One turn sends every row of this set to another row. A few are shown first. Where does it send the rows asked after them?
mup: [  8.9  -3.6   8.9 -18.6   6.8  -2.1  13.8 -21.1   5.0 -10.5  37.4  -6.1
 -13.5   6.3   0.6   6.8  43.5  -6.3   2.6  13.3  24.8  30.4]
taso: [-18.1 -19.6  -3.2   2.2  15.6 -10.6  18.9  14.6  -8.8  -9.6   5.5   4.1
  -0.8  16.5 -12.7 -13.2 -17.6  -5.9   7.0  -9.5  13.7  22.2]
bas: [ 30.7  -2.3  31.0  -4.1  11.4 -21.1   9.3 -18.6   2.5  12.8  29.3   0.2
 -12.6  15.4  -2.4 -18.3   2.1 -18.1  10.5  -4.7  23.9 -10.8]
tevun: [  3.2  -4.2   7.6 -23.6   8.6  -6.7   9.9  -0.4   6.4 -13.5  43.3 -18.6
   4.2   1.9 -11.7  18.1  23.8  -3.1  -3.5  11.9  35.0  25.9]
zev: [-10.4 -11.4 -10.1   1.4   0.1  -9.8  18.6  -0.1   4.6  10.8  12.0   3.1
  14.9  25.1  -8.2 -13.2 -12.5   4.5  30.4 -14.9  17.3  17.7]
Zipa: [-13.9 -10.5  10.8   0.4   3.1  -6.1  -1.1  -2.1   9.3  -2.6  20.4   5.5
  15.5  27.3 -39.5 -15.6 -11.1 -15.1  20.6  -0.4  28.3  24.1]
Lufun: [ 14.0 -16.3  17.2 -17.8 -13.7  -9.4  33.4   0.2  21.2   9.0  13.5  17.7
   3.3 -17.8 -16.3 -12.1  33.5   4.6   7.9  -9.4  17.2   5.8]
Merir: [  6.2 -14.8 -12.9 -12.5  19.3 -18.0  15.3 -22.6  -1.9   5.9  12.4  -6.7
   5.1 -20.8 -17.4 -37.0  16.3   1.3  15.3  34.3  18.0  -4.2]
lemud: [-21.8 -12.2   3.2   5.2  -2.0   3.8  12.0   4.9   4.1   0.6  10.2  -5.2
  18.2  15.8 -14.7   6.1  -8.3 -17.6  15.9 -11.7  11.5  16.4]
zeti: [-26.0 -16.3  12.5   6.7   3.1  -4.2  14.0  -2.3   6.7   3.5  16.0   7.6
  11.6  12.4 -12.6 -12.8 -11.3 -19.1  28.1 -14.1  29.4  21.4]
tevov: [ 31.3   1.8 -13.8 -11.3  22.7  -3.0  16.3 -31.4 -13.1   5.8   9.0  -7.0
   2.7  -6.7  -7.1 -32.0  16.7 -12.3  23.3  14.9  20.5   1.1]
pek: [ 12.9   3.7  20.5 -15.0   0.1 -15.3   0.9 -14.3   0.3   4.6  31.6 -19.0
   2.9  14.0 -15.3  11.5  37.0  -6.1   0.7  15.1  34.1  28.7]
bipa: [  6.8 -20.1  26.4  -9.2  15.6   2.8  21.2 -21.2 -24.1 -15.1  -8.5  11.1
  -8.4   9.1 -21.0   6.3  -4.7  -3.1   7.8  15.1  30.2  11.6]
petog: [ 16.1 -19.8 -16.5 -19.2   9.8  -5.0   0.1 -16.2 -24.1   3.3   6.2   3.2
   0.7 -15.4 -25.9 -34.2   8.6 -10.6  11.1  31.4  18.4   2.8]
Zib: [ 15.0  -3.0 -18.8 -13.4  -7.4 -14.9   3.9 -12.8 -11.3  23.5   5.8  -8.4
   3.8  -8.7 -26.9 -32.0   7.6  -7.2  -1.1  10.8  13.9  -8.9]
zos: [ 18.0 -17.3 -21.6  -3.0  19.9 -13.2   4.9  -7.8 -11.5  17.7   1.8  -0.1
   1.1   0.1  -2.3 -39.7   8.2  -6.6  10.1  26.0  20.8  -0.2]
loma: [  9.6 -19.6  25.2 -12.0 -16.8 -13.3  36.2   8.8  -1.0  -4.1  14.9  19.2
  -9.1 -23.1 -10.7 -20.9  23.6  -6.7   9.0  -3.3  15.4  16.0]
Pinon: [ 37.0   4.3  20.8   3.5  24.0 -17.7   8.7  -7.5  -6.7  16.3  31.9  -7.0
 -11.0  13.5 -23.7 -14.4   1.0  -5.2  20.2   1.5  28.0  -3.3]
Foluv: [ -6.5 -37.1  22.5 -17.6  11.7   2.4   5.8  -8.2 -15.4 -14.9  -0.8   6.2
 -12.3   3.1 -21.1   5.9  -7.4   9.8  15.5  17.9  21.8   7.7]
Pavud: [ -3.6 -14.4  24.9  -8.1  -5.3 -14.6   9.5  -9.9  20.7  -4.7  32.8 -11.2
   9.4 -10.6   6.6   6.2  34.6  -9.2   1.1  11.7  32.4  20.5]
Vola: [-20.0 -14.2   3.2  -0.5  -6.8 -11.8  15.5   8.8  17.3   7.0  10.6  15.0
   9.7  25.7 -20.4 -17.2  -1.1 -13.0  16.8  -9.5   6.0  12.0]
tafom: [ 13.9  -8.4 -21.5  -5.9  14.0 -22.4  14.8 -15.3 -14.1  10.9  -2.9  -5.7
 -11.0 -18.3 -12.9 -30.8   4.0 -12.2   0.9  17.7  23.8  -4.0]
subon: [  9.1 -18.0  22.3 -25.6  -4.1 -17.4  23.0   8.7  19.8   6.8   2.6   8.9
  -6.1 -14.8  -2.8 -20.2  32.6   6.4  11.5  -3.0   9.7  -0.8]
dup: [  9.5 -29.1  20.6  -6.2  16.4   5.3   8.1  -1.8 -11.2 -28.3   8.6   7.7
 -10.2  -3.0 -27.4   7.9  -4.0   2.6  20.9  20.4  16.0  18.0]
Tilik: [  2.3  -9.2  11.2 -26.5  -6.0  -1.0   4.9  -7.7   4.8   0.9  26.1  -4.2
  -8.0  12.5 -11.5  -1.4  42.0   3.8   3.8  35.1  19.1  32.0]
pazot: [ 35.5  -5.5  22.2   8.2  21.5  -7.6  10.3 -13.5  -8.6  22.7  22.8  -7.1
   7.9  13.3 -18.4 -10.1   4.4  -2.2  10.0 -12.6  32.1  -5.9]
lugad: [ 10.1  -1.9  12.1 -20.8  11.3 -15.8   3.3 -15.4   9.4 -18.1  31.5 -13.5
   4.4  -5.9 -13.5  -6.3  46.9  -6.8   4.0  10.8  25.8  33.1]

lemud -> zos
Vola -> petog
Now these:
taso -> tevov
Pinon -> Lufun
bipa -> bas
pazot -> subon
Merir -> tevun
Tilik -> Zipa
mup -> zeti

One turn sends every row of this set to another row. A few are shown first. Where does it send the rows asked after them?
M: [ 21.9  17.3  -8.6  -3.9  -5.5   0.0 -23.1   8.2 -13.0  -3.6  10.0  16.1
  -3.8  10.9 -16.6   2.0  21.1  -3.8]
J: [-15.8   5.1  14.8   1.5   8.1  43.6   5.4 -24.4 -23.8  13.9  24.2   3.5
 -17.0   3.5  -7.7  -8.3  21.0 -16.8]
F: [ 18.2   5.1   0.1  49.8   3.6  21.7  20.4   3.9 -11.5 -13.2   0.4   7.6
 -16.0  -4.1 -11.7  -3.8   9.8 -25.2]
X: [ 28.7  12.4  -5.6  -6.5  -0.5   3.5 -26.9   8.7 -20.8  -2.8   6.4   9.3
  -2.2   9.2 -11.4  -4.3  31.3  -8.1]
C: [-13.1 -15.8  -3.9 -17.3   5.1  20.6  -9.2 -14.2  -5.5 -22.0  -0.8   7.2
  -6.2  12.4   3.1   0.6  -1.2 -20.6]
G: [ -7.2 -20.8  -1.0 -19.1  10.0  24.1 -12.6 -14.0 -12.9 -21.4  -3.6   1.2
  -4.9  11.0   7.8  -5.2   8.9 -24.2]
R: [ 29.5  22.6  -9.6  -8.7  -3.2  -1.4 -14.6   9.8 -11.1  -2.3   5.8   7.7
 -10.9   3.0 -14.5   7.5  14.7  -6.3]
S: [ 16.1  13.0  -1.1   8.5 -13.6  -6.9  41.8 -11.6 -14.8  -2.0  -6.2  -0.5
 -11.2   2.4   9.0  -0.3  32.8 -18.8]
K: [ -6.1 -11.2  -5.1 -21.6   7.8  20.0  -1.3 -13.2  -4.4 -21.2  -4.5  -1.0
 -12.7   5.0   5.0   5.7  -5.9 -23.1]
A: [ -0.3 -15.8  -2.3 -23.5  12.2  23.3  -5.0 -12.9 -11.5 -20.0  -7.2  -6.1
 -11.7   3.9   9.8  -0.7   4.0 -26.9]
U: [  1.4  11.0  -1.9  15.9 -21.6  -9.6  35.4 -13.5  -9.6  -3.8   1.5  15.2
  -3.6  12.8   1.6  -0.3  29.4 -11.4]
Q: [ -8.3   6.4  15.5  -2.1  12.3  44.5   8.9 -23.8 -26.0  15.4  20.4  -4.5
 -21.2  -2.1  -4.1  -7.9  22.0 -20.3]
B: [  2.7   0.6   2.2  17.6 -17.8  -3.7  23.5 -13.9 -20.1  -3.5   0.9  15.3
   4.3  18.2   5.7 -13.1  46.9 -14.2]
P: [ 36.6  17.7  -6.9 -11.2   2.3   2.8 -18.4  10.3 -19.4  -1.7   2.8   0.7
  -9.8   1.3  -9.0   1.3  25.9 -10.7]
W: [ 17.4   2.0   3.2   9.6 -10.7  -1.0  29.8 -12.5 -25.0  -2.1  -6.0  -0.1
  -2.8   6.9  12.6 -12.4  50.2 -21.1]
E: [ 18.3  -3.9   3.9  51.2   5.9  25.8  10.1   3.4 -19.9 -13.1   0.2   7.9
  -9.3   0.5  -9.0 -13.9  24.1 -26.6]
N: [-17.1  10.8  12.4   1.3   5.9  40.5  11.3 -24.3 -18.2  14.4  24.7   4.5
 -20.6   1.5 -10.2  -2.6  11.5 -14.8]
T: [ -9.0  12.0  12.8  -2.7   9.8  41.4  15.3 -23.3 -20.4  15.4  20.9  -3.8
 -25.2  -4.3  -6.7  -1.6  13.0 -18.9]
V: [ 12.4   0.1   1.4  53.6   1.9  22.6  12.8   3.3 -13.5 -14.2   3.6  14.1
  -9.4   2.5 -13.5  -8.7  15.2 -22.5]
D: [ 24.8   0.7   2.3  47.3   7.8  24.8  16.9   4.2 -18.0 -12.6  -2.8   1.1
 -15.6  -6.1  -7.3  -9.0  18.2 -28.9]

B -> U
D -> E
N -> T
Now these:
K -> A
P -> X

